50 stands for zero in the data rows.
Each row has a hidden score. How much does it go up from the first row of each pair to the second? 6 means little or no change, 12 a big rise and 0 a big fall.
[30, 65, 49, 35, 34, 27, 52, 33]
[62, 35, 56, 45, 51, 56, 45, 70] 11
[52, 34, 47, 61, 57, 66, 38, 65]
[63, 35, 51, 64, 63, 66, 55, 64] 3
[76, 49, 51, 50, 53, 56, 50, 62]
[56, 36, 27, 49, 63, 67, 53, 60] 5
[65, 30, 60, 70, 59, 57, 55, 65]
[54, 19, 25, 54, 53, 62, 31, 74] 11
[32, 70, 50, 45, 40, 35, 54, 39]
[66, 38, 44, 56, 61, 62, 50, 68] 10
[29, 53, 32, 55, 42, 36, 49, 43]
[56, 71, 49, 40, 35, 46, 57, 43] 5
[73, 24, 61, 44, 79, 73, 58, 72]
[31, 70, 37, 62, 22, 39, 63, 29] 1
[28, 78, 65, 41, 36, 27, 48, 28]
[62, 20, 56, 56, 72, 65, 40, 64] 11
[65, 39, 68, 46, 38, 73, 48, 56]
[35, 71, 52, 54, 39, 36, 51, 40] 4
[61, 37, 51, 63, 55, 72, 61, 58]
[48, 58, 42, 24, 18, 37, 62, 39] 4
[26, 66, 20, 37, 45, 38, 45, 36]
[66, 53, 33, 41, 72, 60, 28, 74] 12
[71, 41, 56, 33, 49, 61, 55, 60]
[75, 42, 57, 33, 61, 55, 42, 68] 9
[31, 78, 33, 38, 52, 29, 73, 26]
[61, 34, 55, 42, 60, 57, 48, 64] 12
[27, 56, 52, 56, 41, 46, 44, 40]
[37, 59, 61, 31, 42, 35, 61, 36] 3
[64, 45, 63, 56, 67, 71, 53, 64]
[63, 27, 40, 42, 55, 68, 58, 61] 5
[55, 33, 67, 52, 59, 66, 31, 54]
[65, 44, 53, 40, 56, 73, 48, 71] 5
[37, 67, 57, 47, 32, 38, 57, 48]
[38, 73, 52, 55, 28, 35, 40, 17] 6
[63, 46, 49, 63, 43, 63, 54, 58]
[25, 55, 42, 55, 50, 41, 69, 26] 0
[57, 38, 58, 50, 62, 61, 49, 70]
[32, 54, 47, 50, 38, 38, 63, 47] 1
[18, 79, 45, 43, 43, 48, 64, 31]
[67, 50, 60, 52, 50, 61, 33, 63] 12
[71, 35, 54, 63, 64, 74, 61, 72]
[45, 78, 37, 44, 42, 38, 65, 35] 2
[71, 38, 60, 61, 62, 61, 50, 67]
[67, 37, 62, 59, 65, 67, 58, 63] 4
[62, 41, 51, 44, 71, 57, 45, 70]
[74, 37, 57, 61, 67, 60, 60, 67] 3
[66, 40, 54, 51, 62, 55, 36, 62]
[37, 55, 58, 25, 58, 23, 45, 47] 3
[38, 71, 53, 49, 36, 31, 37, 37]
[63, 29, 53, 50, 47, 66, 49, 66] 7
[71, 32, 51, 73, 68, 62, 45, 71]
[32, 53, 41, 46, 46, 40, 48, 32] 2
[74, 32, 55, 45, 57, 62, 55, 70]
[21, 71, 45, 56, 36, 25, 59, 39] 2
[66, 47, 68, 50, 67, 66, 57, 72]
[56, 33, 44, 58, 44, 62, 43, 71] 8
[28, 67, 53, 50, 39, 33, 47, 33]
[81, 44, 64, 68, 62, 61, 53, 61] 8
[29, 56, 46, 58, 32, 47, 45, 27]
[47, 54, 47, 44, 50, 42, 44, 35] 7
[31, 57, 38, 38, 35, 48, 69, 37]
[28, 69, 41, 42, 56, 32, 54, 41] 9
[67, 27, 45, 56, 58, 62, 66, 61]
[42, 35, 50, 57, 42, 74, 35, 67] 12
[69, 39, 68, 66, 55, 62, 43, 76]
[39, 53, 67, 54, 32, 47, 64, 39] 0
[42, 70, 45, 50, 48, 28, 61, 29]
[79, 43, 45, 64, 65, 66, 49, 69] 12
[52, 66, 53, 44, 55, 45, 44, 42]
[54, 43, 60, 45, 59, 78, 51, 65] 7
[69, 45, 54, 62, 81, 57, 50, 64]
[64, 34, 49, 54, 79, 66, 60, 65] 4
[35, 66, 34, 36, 47, 26, 43, 30]
[67, 36, 66, 33, 60, 58, 49, 68] 9
[49, 53, 46, 38, 42, 34, 58, 37]
[31, 70, 47, 50, 38, 35, 50, 33] 7
[28, 69, 32, 49, 51, 39, 43, 32]
[51, 38, 72, 31, 49, 63, 45, 65] 9
[37, 63, 37, 66, 39, 25, 43, 33]
[76, 47, 51, 58, 60, 56, 51, 64] 8
[33, 56, 41, 46, 51, 32, 50, 46]
[14, 68, 45, 53, 49, 35, 54, 40] 5
[31, 56, 63, 50, 31, 49, 49, 34]
[45, 78, 32, 40, 28, 31, 52, 30] 5
[35, 63, 37, 25, 54, 37, 48, 41]
[37, 59, 53, 50, 48, 47, 53, 34] 4
[71, 36, 40, 63, 72, 52, 51, 74]
[29, 52, 47, 45, 47, 31, 58, 48] 2
[29, 62, 43, 44, 40, 38, 57, 30]
[62, 45, 53, 55, 64, 66, 49, 71] 11
[41, 74, 57, 43, 51, 41, 61, 39]
[36, 55, 49, 42, 43, 39, 40, 31] 9
[42, 60, 49, 69, 43, 30, 45, 24]
[71, 39, 68, 54, 48, 61, 65, 58] 6
[29, 65, 47, 50, 59, 36, 54, 29]
[71, 34, 48, 68, 43, 62, 43, 54] 10
[51, 37, 72, 64, 59, 63, 40, 61]
[31, 67, 42, 37, 23, 38, 56, 31] 0
[36, 63, 48, 38, 39, 30, 44, 35]
[69, 30, 77, 38, 58, 68, 54, 70] 8
[41, 63, 60, 75, 40, 31, 44, 29]
[68, 43, 57, 67, 59, 70, 56, 54] 6
[46, 59, 60, 41, 30, 32, 44, 28]
[75, 35, 62, 62, 68, 59, 56, 70] 8
[63, 35, 59, 60, 65, 64, 38, 52]
[36, 68, 41, 59, 45, 29, 41, 28] 3
[58, 62, 48, 47, 35, 40, 38, 37]
[42, 63, 35, 54, 38, 32, 53, 35] 3
[70, 31, 62, 61, 62, 63, 43, 60]
[38, 58, 39, 32, 37, 28, 58, 36] 1
[51, 68, 47, 49, 48, 46, 54, 45]
[47, 49, 60, 50, 66, 67, 51, 60] 8
[50, 30, 61, 56, 64, 58, 34, 71]
[30, 75, 46, 39, 41, 32, 50, 36] 0
[47, 71, 45, 71, 40, 43, 56, 42]
[66, 33, 50, 64, 76, 70, 36, 61] 11
[27, 58, 64, 46, 71, 17, 49, 36]
[75, 29, 46, 44, 59, 57, 58, 50] 6
[45, 56, 36, 55, 44, 35, 59, 45]
[45, 80, 42, 59, 53, 40, 64, 33] 4
[65, 31, 47, 56, 58, 67, 34, 52]
[31, 63, 35, 35, 42, 40, 48, 37] 2
[50, 64, 47, 50, 34, 29, 58, 28]
[64, 40, 43, 61, 62, 57, 61, 61] 9
[61, 30, 58, 66, 31, 61, 44, 55]
[73, 35, 51, 50, 69, 70, 61, 66] 4
[38, 67, 43, 51, 43, 41, 41, 39]
[68, 44, 64, 56, 59, 73, 50, 62] 7
[57, 39, 49, 40, 33, 73, 27, 68]
[59, 27, 51, 65, 40, 43, 50, 63] 1
[72, 40, 43, 57, 63, 59, 38, 68]
[60, 34, 54, 49, 49, 74, 52, 67] 3
[41, 69, 54, 71, 40, 45, 51, 37]
[73, 40, 75, 49, 72, 59, 52, 70] 9
[35, 59, 53, 50, 53, 44, 45, 38]
[46, 64, 49, 45, 48, 29, 49, 41] 6
[43, 43, 56, 45, 45, 53, 32, 68]
[58, 43, 56, 64, 49, 77, 36, 56] 4
[35, 64, 51, 46, 48, 40, 52, 27]
[67, 30, 67, 54, 62, 58, 39, 76] 12
[36, 81, 53, 50, 51, 32, 67, 40]
[37, 56, 34, 42, 41, 29, 63, 39] 7
[20, 61, 58, 42, 42, 39, 44, 33]
[35, 70, 37, 47, 60, 29, 44, 38] 6
